In the rows, 128 means zero.
The same turns and mirrors carry the whole set onto itself and the rows of a family onto each other. Which other rows belong to the same family as each row named below? List them in the order they appear above.
These 32 rows form 4 families of 8 rows each.
Lus: [151 128 139  97 118 154 161 175 120 145 104 166 118 145]
beli: [142 114 125  84  96 125 148 153 112 119 110 147 116 169]
duf: [141 123 100 134 111 151  99  85 137 139 142 131 133 131]
Vid: [118 110 104 123 116 180 136 147 100 141 156 153 105 116]
masiv: [185 122 119 151 117 170 128 129 102 147  98 155 123 164]
vefe: [135 110 128 143 127 182 117 123 128 142 151 151 115 100]
nafit: [127  99 103 123  95 154 104 107 150 132 121 134 159 123]
lifi: [115 114 139 116 130 164 130 144 130 127 153 142 125  99]
bag: [ 93 111 125 132 119 183 139 139 128 133 133 147 108 124]
zunol: [173 107 107  98  82 124 123 122 122 128 103 148 133 171]
ruz: [151 140 143 118 114 139 150 166 130 129 112 156 111 178]
dag: [171 137 134 145 111 156 138 145 130 143 111 164 101 180]
Rida: [170 121 125  87 103 132 140 157 135 143  96 156 154 144]
Bim: [116 126 111 101 115 128 115 112 138 123 144 121 144 128]
nuze: [165 134 133 110 102 120 133 151 142 127 106 147 140 178]
ser: [148 102  86 139 102 178 111 116 111 151 150 153 123 116]
kopet: [123 130 112 145 126 175 121 102 122 142 150 142  97 131]
vir: [150 130 138 129 130 164 155 162  93 135 104 151 110 164]
nadut: [ 98 133 124 112 130 151 135 129 122 126 151 132 109 129]
gorep: [112 107 103  91 109 147 132 154 112 127 152 139 138 114]
zari: [195 117 114 118  99 154 126 132 132 159  95 166 142 148]
rar: [187 131 123 136  99 138 121 130 141 140 105 155 131 179]
fogiz: [179 109 107 129  90 158 127 116 110 142 107 161 100 173]
gazen: [151 127 134 100 120 130 146 163 107 121  99 136 149 162]
Vosak: [144  98  85 107  94 146 106 123 122 137 146 139 156 114]
Sotab: [183 118 115 121 105 136 120 130 115 135  93 138 161 163]
Vunoz: [ 94 108 122 103 108 149 129 139 141 120 128 132 147 122]
Fulep: [151 104 118 134 115 163 101 108 140 138 146 143 144  99]
vupo: [148 117 126 115 103 157 152 146 100 133 112 162  81 171]
bak: [130 108 128 108 119 145 113 131 142 125 147 134 153  98]
mam: [126 103 106 154 106 189 113 104 136 145 127 149 121 125]
leval: [176 124 127 130 113 177 146 149 118 161 103 177 106 147]

Same family as kopet: Lus, duf, Rida, Bim, nadut, zari, leval
Same family as masiv: nafit, bag, vir, gazen, Sotab, Vunoz, mam
Same family as dag: vefe, lifi, ruz, nuze, rar, Fulep, bak

The same turns and mirrors carry the whole set onto itself and the rows of a family onto each other. Which other rows belong to the same family as each row named below? List them in the order they appear above.
These 16 rows form 4 families of 4 rows each.
W: [105 120 148 140 138 154 140 116 137 137 122 170 134]
X: [122 153  83 109 123 120 127 116 116 109 125  95 129]
C: [121 133  74 121 109 143 174 144 121 146 128 108 113]
B: [117 142  78 112 103 131 158 138 122 147 121 102 107]
R: [139 103 131 137 171 125 143 131 149 140 137 156 138]
J: [138 104 131 130 162 138 140 139 156 144 129 157 155]
T: [113 127 159 131 134 141 136 113 142 124 110 164 117]
Z: [149 113 117 131 164 137 157 126 154 147 120 159 155]
K: [115 163  93 108 122 132 130 122 122 122 126  85 140]
N: [129 143  88 113 110 126 167 137 125 131 123  95  96]
V: [114 138 143 135 142 147 126 111 154 135 110 168 115]
S: [113 163  95 110 135 116 119 122 115 108 126 102 125]
F: [111 148  98 102 115 122 120 132 113 103 131  99 133]
P: [117 119  82 125 109 130 158 141 116 145 122  90 106]
U: [114 113 149 142 141 148 137 113 145 127 111 166 119]
A: [144 100 122 136 160 140 148 132 159 155 133 140 154]

Same family as T: C, S, A
Same family as X: B, J, U
Same family as W: R, K, N

The same turns and mirrors carry the whole set onto itself and the rows of a family onto each other. Which other rows belong to the same family as each row named below? List them in the order they appear above.
These 32 rows form 4 families of 8 rows each.
bol: [130 159 160 169 128 143 114 142 120]
Beb: [112 104  93 133 143 127 100 108 144]
ratu: [ 97 126 149 130 129 141  81 144 112]
Kago: [129 137 129 118 134 146 125 187 124]
Big: [141 139 134 133 166 104  91 143 120]
bama: [153 146  97 157 144 133 133 142 144]
vatuk: [130 147 161 149 128 144 127 170 116]
filep: [120 143 144 174 129 129 104 102 126]
sori: [125 114 111 109 142 143 124 176 135]
Teg: [141 133 100 168 132 147 147 140 139]
Pov: [131 160 157 166 136 146 122 156 127]
velil: [114 106  91 112 138 134 106 135 141]
gesak: [123 132 117 113 133 130 120 184 130]
fab: [117 120 129 165 134 118 105  94 126]
daki: [115 104  92 114 130 130  98 123 133]
Namo: [148 141  97 150 140 139 144 136 151]
Busi: [ 88 112 153 124 137 132  98 141 117]
Dibun: [137 148 131 122 153 107  83 140 130]
Raz: [115 100  92 126 146 118 109 140 142]
gafik: [117 128 118 164 132 132  96  93 140]
nez: [106 103 126 155 114 157 142 136 137]
Rir: [135 144 170 163 135 143 125 141 116]
tet: [110 118 117 158 113 171 139 140 131]
nogu: [148 149 126 136 153 107  82 138 137]
kemo: [ 93 118 150 124 118 145  87 138 119]
Moke: [154 151 117 138 157 108 106 142 132]
betid: [ 96 117 123 146 112 169 138 143 123]
Sasuk: [159 130 107 166 146 128 135 142 140]
mag: [129 118 134 124 145 143 130 186 133]
reniv: [120 133 129 167 129 143 102  93 130]
vem: [ 95 105 133 147 110 162 121 138 128]
Tes: [105 125 154 115 140 123  80 138 121]

Same family as Kago: bol, bama, velil, Dibun, gafik, tet, kemo
Same family as Beb: vatuk, filep, sori, Teg, Moke, vem, Tes
Same family as Namo: ratu, Pov, gesak, daki, nogu, betid, reniv

